One vector is turned by the same rotation once a tick. Each row is the vector after some number of ticks, and that number follows the row.
The counts run from 0 to 362.
[ -6  -7   1 -13   7   1 -14  -6   0  -2  -9 -14  -6   9  -1   0 -14  17
  -9   0   7   0  17  -4  13   1  26   2   5  -1  -4  14  -4  13   3]
17
[  4   6  -3  -6  -4   7   4  -1   4  -4  19  -9   1  -5  12  -3   6   9
 -13   6   7  -5  21  -8 -17 -12  11   5 -12   3 -10 -16  13   8  -1]
41
[-23 -15   2  -8  14 -10  -7  -5  -3   8 -16   9   8   9  -1  -8  -8   4
 -10  -5   1  -9   8  -2   0   5  10   5  12   4   7  15 -17   8  18]
13
[ -5  -5  10  -5  -3  13   3  -6  -2   8   8   5 -12  19  26  -8   4   9
 -13  -1   2 -20   3  -6  -4  16  -9  -3  -8  -5  -3   0   4  -5 -14]
127
[  3 -11  -4  -3   3   6   7   2 -14   2   1 -17 -10  -2  -2 -23 -13   2
 -17  -2   1  -4  10  -4  -8 -11  18  -6   0  -3   8 -12  15   6  -4]
335
[  5   1   5   5 -16   2  -3   4  14 -15  -6 -13   1  -6   2  10   2   0
  20  12   7  14  -9  -1   9   3  -5  -6 -15 -21 -12  -6   1  -4 -12]
178
[ -4  -3   7  14   6  16   5  -5 -14  14   8   4 -13  19  18  -2  -1   4
 -11   3  -1  -7   5   0 -12   9 -12  -9   7  10  -4  18  -2 -11 -14]
132
[-13 -12   6  -1  -7  -5  -6  -1  11   0 -23  15  15  -2   2  -1  -5 -13
   3  -2   6   4  -7   8  -5  -4  -1   3  25  -1  13  -9 -14   1  14]
88
[ -6   7  -1   6 -13 -10   0  18 -10   0  -7   0   2  -3  -5  16   3  -6
   7  -3   5   6  10  -2   7   0   2   6  14  10 -14  12 -19  20  16]
293
[  2  -7 -19  -6   1 -13  10  -3  -4   8  10 -16   4   7   4 -16  10  -9
   7  -3 -10  -1  -7  -2 -19  -7  -2 -11  -8  12  -2  12  -1  24  -3]
237
[ -7  10   3  10  -8 -11   6   7   5  -8  -2  10  16  -6   4  10  -4 -11
  16   2   5   9 -18   1  -4  11 -18   0 -10 -14   0   1 -13 -14  -7]
182
[  5  14  -2  12   5   5   4  -2  -6   8  -8   7 -11   9 -14   2  -4   0
  -4 -22   4  -7  17  10  16   3   5   7  12   3  -1  26  -3   6  -4]
211
[-12   1   9 -16  10  -1 -20  -6   4  -6  -7   8  -5  11  -8   4 -15  22
  -4   0   4 -12  -3  -5   4  10   7  16   3  11   5  12 -12   1   9]
15
[-15 -10   1  -6  -6   1  -5   5   1  -2 -22  18  19  -1   0   5  -2   5
   6  -4   2  -1  -8  19  -4 -13   8   2  17  -1   1   0 -14   6   2]
94
[-14  15   2  -1 -20  -4  -2   8   3 -12 -12  20  20   1   7   5 -10   0
  10  -5  13  -6  -6   2 -11   0   4   8  12  -1  -4   5 -11   7  -7]
101
[ -1  -7  16   3  14  -6  -5  -4   1   2   2  -7 -12 -12 -11   2  -5  -1
  -7  16   5  15 -11   0  -9  12 -19  13 -11  -5  -2 -12  -6 -16   0]
264
[  2   4   2   8  -1  -8  10   8   1  -5 -10   4   1 -17 -27  -1   0 -12
  -6 -11  10   7  12   7  18   0   3   6   2  -7   3 -17  -5   6  24]
279
[  0   7  -8  17  -5   2   7   0   0  -7  -9   8   2   5 -17   0  -2  -8
  -6  -7   7  -5  18  -6  18   9  -3  -1  -5 -28   4   9  -4  -1   1]
198
[ 23   8   2  -6  -3   9  -3  -3  23 -16   2  -4  -7  -3  -6  -2   2   4
  13   0  -1   4 -22  10  -5  -7  -5 -10  -1  12   4 -13   8   5 -12]
159
[ -7 -30   1  12   5   5  -7   8  -3   3 -11   4  -3  -7  -2   5   1  -7
  -8   8  -8  17  -7   5   5  -8  -6 -15  19   2  10  -3  -7  -1   9]
75
[ -3   4  -9  -9   8  -5 -12  -8 -11   0   4   1  -2  10  16  -6 -20   9
  -6  -2   2 -20  -8 -18  -8   8   0  15 -11   9   8   2   4  -9  -4]
320
[ 10 -15  -4   3   2   3   4   1  12   2  -4  -7  -3   0  -7  -5  12  -5
  -1   2  -8  11  -9  15 -19 -18  -5 -20  13  12   0  -1  -3  13  -6]
156
[  5   8  -5   1   4   3  16   8 -19   2  12  -6   6 -13  14 -10  -3   7
  -9  -7  -1   3  -2   4   0  -9   9 -11 -13  12   4 -13  20  -3   5]
49
[  3  -2 -15   4   4  -5   4  -9  -5  15   9  -6   0   5   9  -5  15  -6
   8  -1  -8  -1   4   8 -21  -9   2   4   7  14  -4  18  -3  20   1]
231
[  1  -6  -3  -5   8   8 -15 -11  -6  -4  16  -8 -14  -1   4   0 -18   9
 -13  10   1  -5   6 -16 -11   2   6  21  -4   8  10   7  12 -10 -11]
327
[ -2   3  -1  13  -6   5   0  -4   4  -9 -10   2  -2  12 -11   3  -1  -5
  -2   1   9 -11  18  -7  18  11  -4   6 -12 -36  -7   3  -6   0  -1]
197
[ -5 -23   8   6  -8   0  -7  13   1  -3 -26  -4   2   2  -7  -2  -6  -8
  -3   4   1   9 -12   3   4 -10   3 -17  22  -2   5  -9  -8   4   4]
81
[ -9  -5  -1  -5   7  -4  -9  -3  -7   5 -14  -8   4  13  -3  -5 -13  10
  -9  -2   5  -5  16  -2   2  -2  29  -4  10   0  -2  16  -5  13   6]
18
[ -5  -2   8 -17   7   2 -23  -6   5  -7  -5  -7 -11  10  -2   6 -16  22
  -7   0   3  -6   7  -4  15   8  16  10   3   6  -2  14  -3   4   1]
16
[  6   0   7  -3  -2   3  -6  -7  21 -12   4   3   5 -12   2  15  11   4
  18  11  -2  13 -20  15  -1  -5 -12   9  -6  -4  -6  -6  -1  -5 -12]
171
[ -3   8  15  13  -1  -8   1  18  -8   0 -13  -1  -6 -10 -28   3  -8  -8
  -1   6  11  10  -8   1  -6   2 -12   0   5   4  -5  -7 -15   2   7]
275
[ -3 -18   7 -11  -9   7  -6  -1  12  -7 -20   0   4  -9   1   8  -3   1
   0  -2   4  17   9  15  21  -6  15   7  18  -8   1  -3  -1   7  -2]
92
[ -3 -11  -1   8  21  -6   8  -1  -7   0  -7  -1   0 -15 -29 -10  -1  -4
 -10   3  -1  13   2  15   7  -5   1  -1  -6 -18   5  -5   0 -11  11]
267
[-13  -4   5   4   4   0 -17   3  -7  -5  -9  11   1   8  -6   4  -8   4
   9  15   0 -22 -10 -17   6  10  -2   0  -4  -6   3   5 -20   7  21]
2
[  1   5  -5  -2  -7  -6  11   2   0   9   3  -4  -9  11 -11  -5   5  -5
  -8 -21  -2   1  14   2  -1   4  -3   4  15  17   2  26  -8  24  -6]
218
[ -7  -4  -7   9  -3  -8   6   7   0  -7 -13   9  22  -7  -4   3  10  -2
  21   4  -1   6 -22  14  -8 -15  -6 -12  -8 -11  -7   4  -7   1  -8]
175
[  4   5   3   8   1   6  -7  -7   6   8   1   3 -14  23  -6   1   9  -4
  -4  -2   8 -22  16  -5  -8   3 -11  12   8   1  -7  11 -11  15  -2]
214
[ -3 -10 -15   1   9  -5   0 -10 -20   9  -1 -17  -1   3  15 -13 -13   2
 -14  -3  -1   1  14 -11  -3  -1  15   5   1  -3   5  10  11  -4  -2]
323
[  3   8  -8  13   7  14  13  -7 -17   6   9   4  -4   7  13  -8  -5   8
 -14 -14  -4  -6   6   7   8   7   6 -12   2   0   6  16  13 -13  -8]
130
[ -1   7  -8 -15  -4 -10 -13  -3   1  -4   0   7   7   5  14   2   3  13
   6  -9   1 -18   0 -12  20   7   1  20 -10   5  -9  -3  -4   9  20]
302
[ -6  -4  18  -7   8   9   7   2  -9   5  12   4 -11 -14  -3  -2 -10   4
  -7   8   4   5  -6   9 -26  -7  -5  12   8  19   8 -11   3  -4  -3]
344
[  7  -7  -3  13   1  11   9   2  -8   3  15   5 -14   9  -2  -4   0   0
 -19  -9  -3   3   7  -1  -8   1  -3 -21  14  12  10  20   5  -2 -12]
137
[  6 -10   0   3   3   4   1  -1  16  -3  -5   3   2   4  -9 -10  14  -4
   8   3  -8   0 -18  12 -21 -20  -9 -15   8  11   0  -9  -4   8  -5]
157
